Each path is a new rotation, seen through one point. The rows after it are directions, each followed by how far the rotation turns it, in degrees each step (0 if it stays put).
Each turn is a multiple of 5 degrees from 10 to 175, or 0.
Each row of a path follows its step; steps can be skipped.
path 1
step 0: [-2.87 -0.04  0.39 -0.10  0.51  2.47  2.15 -3.35  0.84 -2.28  0.46 -0.67
 -0.48 -2.31 -2.40  1.13  2.06 -0.89  0.57 -2.15  1.11  0.28  0.20  0.87
  1.54  0.61 -1.06  0.07 -2.17  0.24 -1.42 -0.54  0.08 -0.53 -0.30  1.63
  2.83  1.02 -1.42  1.68 -0.76 -3.41  0.70 -0.43 -0.81 -0.26  1.09  2.90
  2.09 -1.77 -2.85 -1.97 -0.96  0.70 -1.04 -0.48 -1.84  2.67  1.96 -0.20
 -2.36]
step 1: [-1.15 -4.07  2.37  2.49  0.64 -0.66 -1.73  0.32 -2.67 -0.41 -0.47 -0.76
 -0.97  0.67  1.50 -0.41 -3.31 -1.29  0.02  2.70  0.80  1.27 -1.79 -0.98
  0.38 -0.40 -1.43  3.53 -0.46  1.95 -0.36  1.67  1.31 -0.04 -0.74 -1.72
  0.50  0.22 -1.28 -1.66 -0.60  2.13 -0.44 -3.76  0.58 -0.53 -1.33 -1.88
  0.23 -1.82 -1.71  0.66  0.05 -1.16  0.31  2.33  1.50  2.03 -1.72  0.51
  0.93]
step 3: [ 0.95  1.37  2.59  0.46 -0.55 -2.14  1.10 -0.84 -3.16  1.34  0.75  1.26
  0.48 -0.39  0.05 -1.38 -1.31  2.47 -0.80  2.15  0.07 -1.76  2.04  2.92
  0.75  1.64 -1.87 -1.97  0.91  1.46  0.31 -0.83  0.30 -0.49 -1.39  3.44
 -2.10 -0.24  1.62 -0.70  0.54  0.68  0.21  1.49 -0.76 -1.33  0.60  1.35
  6.29 -1.47 -0.62 -0.41 -0.26  0.31 -0.83  1.36 -0.08 -0.73 -0.13  0.32
 -0.69]
step 4: [ 0.06 -0.27 -1.57 -0.87  1.36  1.55 -0.70 -0.71  0.38  0.71  2.71 -0.72
 -0.23 -0.88  1.93  0.12  0.89 -1.63  2.82 -0.78 -2.06 -1.63  0.34  1.18
  1.47 -3.63  0.30 -1.22 -1.13  0.54 -3.24 -0.36  2.33 -2.60 -0.06 -0.11
  2.20 -2.94 -0.96  2.87  2.01  1.90  3.27 -1.73 -0.39 -0.78 -1.12 -3.11
 -0.13  0.19  0.77  0.78 -0.21  0.41  0.71 -2.36  1.75  0.85  0.69  1.21
  0.39]
step 5: [-0.25 -0.11 -1.04 -0.83  2.07 -1.39  1.09 -0.61 -0.22 -2.17 -0.20 -0.40
  0.60 -0.45  1.82  3.39  1.31  0.82 -0.50  0.20  1.66  2.16 -0.26 -2.74
  1.13  2.97 -0.86  1.49  1.34  3.08  0.09 -0.73  0.16  0.69  1.97 -2.34
 -1.62 -0.39  0.35  1.74 -2.91  2.56 -0.93 -0.43  0.50  0.06  2.58  2.99
  0.88  1.49  1.29  0.54 -1.62  1.36  0.59  0.55 -1.58 -0.06  1.02  3.65
  2.37]
step 6: [ 1.13  1.11  2.16 -2.64 -0.32 -1.21  2.90 -0.22 -0.35  1.96 -0.78 -1.70
  1.18  0.88 -1.60  3.33 -0.87 -2.25 -0.79  0.76 -1.44 -0.61 -0.80 -0.69
  0.27 -0.02 -0.89  0.81 -2.61 -1.80  2.29  1.25  1.32  1.30 -2.40 -0.38
  1.77  1.38  0.45 -0.22  1.28  2.29  2.17  0.72  1.49  2.97 -1.64  1.51
  0.55 -1.85 -1.11 -1.41  1.70  1.07  1.00 -1.56  2.13 -1.31 -2.93 -2.03
 -0.32]
step 7: [ 1.06 -2.07 -0.94 -0.25 -0.52  1.02 -1.36  2.58 -1.99  0.64  1.76  2.35
  0.74 -1.88  0.55  0.16 -1.29 -0.90 -3.16 -2.87  0.04 -0.75  1.34  0.21
 -0.76  0.41  0.15  1.78  0.00  1.29  0.38 -1.06 -1.67  0.06  0.60 -1.31
 -0.27 -3.61  1.07 -2.62  2.12  1.43  1.66  3.14 -2.71 -1.90  1.02  0.04
 -0.87  0.74 -0.72 -0.08  0.05 -0.67  2.34  0.75 -1.41  2.48  2.34 -0.65
 -3.01]
step 8: [-1.54  0.33 -1.10 -0.51  1.85 -0.50  1.20 -0.12 -1.00 -3.14 -2.40 -0.25
  0.35  2.06  1.61  0.69 -0.46  0.38  1.07 -1.13 -0.96  1.05  0.33  4.89
  1.92 -1.23 -0.07 -0.22  3.22 -0.93  1.33  0.94  1.47 -1.82  0.88  1.84
  0.43  2.05  1.17  2.33 -0.96  0.65 -1.63  2.46 -0.47 -1.46 -1.92 -0.76
 -1.79 -0.01  1.34 -3.29 -1.18  2.87 -0.14  2.00  1.87  0.54 -0.29 -0.86
  0.63]
step 10: [-1.95 -0.94 -0.10 -2.51 -0.50 -0.66 -0.95  1.64 -0.59  0.66 -3.20 -1.56
  0.56  2.75  2.69 -0.61 -1.40 -0.42 -1.07 -0.70  1.26  0.82 -0.11 -0.45
 -2.05  0.51 -0.84  0.19 -1.76 -3.18 -1.02 -0.18  2.79 -1.65  0.50 -2.03
 -1.13 -2.28  2.35 -0.75 -0.80 -0.36  0.51  0.40  0.93 -0.04 -1.19  0.64
  0.96  2.92 -0.58  3.59  2.65 -0.24 -1.19  2.08  0.44  1.58 -2.75  2.17
  0.28]
step 11: [ 2.08 -0.09 -1.20 -0.78  1.23  1.38 -0.66 -1.05 -1.13 -0.16  0.38 -1.18
  0.33  2.98 -0.63 -1.09  2.47  1.56 -1.74 -1.14 -1.39  0.39  1.10 -0.07
  0.92  0.13  0.36  0.65  1.13 -3.12 -0.57  0.13 -4.74  0.16  0.88 -1.94
 -2.29  1.14 -1.05  3.10 -0.03  0.32  1.80  1.20  2.48  1.32  0.77 -0.42
  1.74 -1.87 -1.80 -1.73 -0.84  1.44 -0.18 -0.95 -1.97 -2.00  1.59 -2.54
 -2.78]
[ 0.48  0.20  0.44 -0.06  0.53  0.23  0.11  0.10  0.11 -0.42  0.14 -0.37
  0.10  0.71 -0.58 -0.55  0.47 -0.53  0.01 -0.15  0.47 -0.25 -0.44  0.54
 -0.28 -0.22  0.01  0.44  0.15 -0.21  0.35  1.16  0.01  0.39  0.09  0.50
  0.08 -0.21  0.11  0.24  0.74  0.64  0.35 -0.45  0.37  0.12 -0.47 -1.00
 -0.18 -0.71  0.28  0.08  0.64  0.49 -0.13 -0.08 -0.02 -0.67  0.14  0.24
  0.25] | 155
[ 0.21  0.53 -0.15  0.20 -0.72  0.45  0.05 -0.16  0.47  0.05 -0.34 -0.42
 -0.39  0.25 -0.03  0.48 -0.62  0.27 -0.61 -0.44  0.21 -0.32  0.40  0.61
  1.09 -0.08  0.44  0.43 -0.30  0.24  0.17  0.19  0.74 -0.19  0.00 -0.25
 -0.34 -0.23  0.84 -0.40 -0.25 -0.13 -0.09 -0.59 -0.07 -0.07 -0.25 -0.16
  0.03 -0.09 -0.09  0.69 -0.55  0.18 -0.05  0.75  0.86 -0.44 -0.40 -0.20
  0.48] | 170
[-0.52 -0.55  0.69 -0.84 -0.44  0.15  0.60 -0.46  0.17 -0.36 -0.05 -0.17
 -0.02  0.58 -0.14 -0.01 -0.46  0.28 -0.51 -0.34 -0.11 -0.42  0.86 -0.37
 -0.29  0.17 -0.18  0.26  0.26 -0.11  0.43 -1.29 -0.16 -0.03 -0.55  0.85
  0.22 -0.71 -0.62 -0.15  0.56 -0.20 -0.09 -0.26  0.36  0.10 -0.08 -0.56
 -0.23  0.05 -0.03  0.16 -0.26 -0.03 -0.07 -0.12  0.12  0.14  0.06  0.69
 -0.10] | 110
[-0.05 -0.46  0.24 -0.48 -0.53  0.60  0.35 -0.29  0.45 -0.54 -0.22  0.59
 -0.01 -0.05 -0.53  0.81 -0.29 -0.10 -0.39  0.24  0.19  0.68 -0.78  0.87
 -0.40 -0.51  0.12  0.26 -0.53  0.09  0.41  0.23 -0.27  0.30  0.27  0.34
  0.18 -0.18  0.21 -0.04 -0.63  0.27 -0.53  0.08 -0.70  0.14 -0.05 -0.04
 -0.51  0.02  0.15 -0.71  0.35 -0.53  0.48  0.38  0.03  0.69  0.12 -0.13
 -0.60] | 45
[-0.06  0.26  0.48 -0.07 -0.60  0.13 -0.61 -0.30 -0.48  0.50  0.07 -0.28
  0.05  0.19 -0.50 -0.52 -0.25 -0.02 -0.25  0.06 -0.37  0.02  0.15  0.32
 -0.32  0.14  0.33 -0.45 -0.09 -0.17  1.18 -0.05 -0.01  0.39  0.33 -0.22
 -0.51  0.26  0.35 -0.03 -0.23  0.27  0.97  0.63 -0.10 -0.83 -0.01 -0.35
  0.19  0.79 -0.38 -0.47 -0.36 -0.11 -0.13 -0.55  0.53 -0.20  1.07 -0.10
 -0.16] | 85
[-0.10 -0.21 -0.02  0.03 -0.23 -0.40  0.55  0.30  0.08  0.28  0.43  0.20
 -0.43  0.20  0.61 -0.64 -0.22 -0.10 -0.39  0.07 -0.10 -0.32 -0.64  0.25
  0.19  0.46  0.30 -0.47  0.38  0.80  0.14  0.47  0.16 -0.16 -0.47  0.42
 -0.13  0.45 -0.42 -0.10  0.94 -0.32 -0.27  0.42  0.22 -0.77  0.45 -0.06
 -0.62  0.08  0.88 -0.20  0.09 -0.17 -0.07  0.87  0.64  0.19  0.09 -0.72
 -0.53] | 65
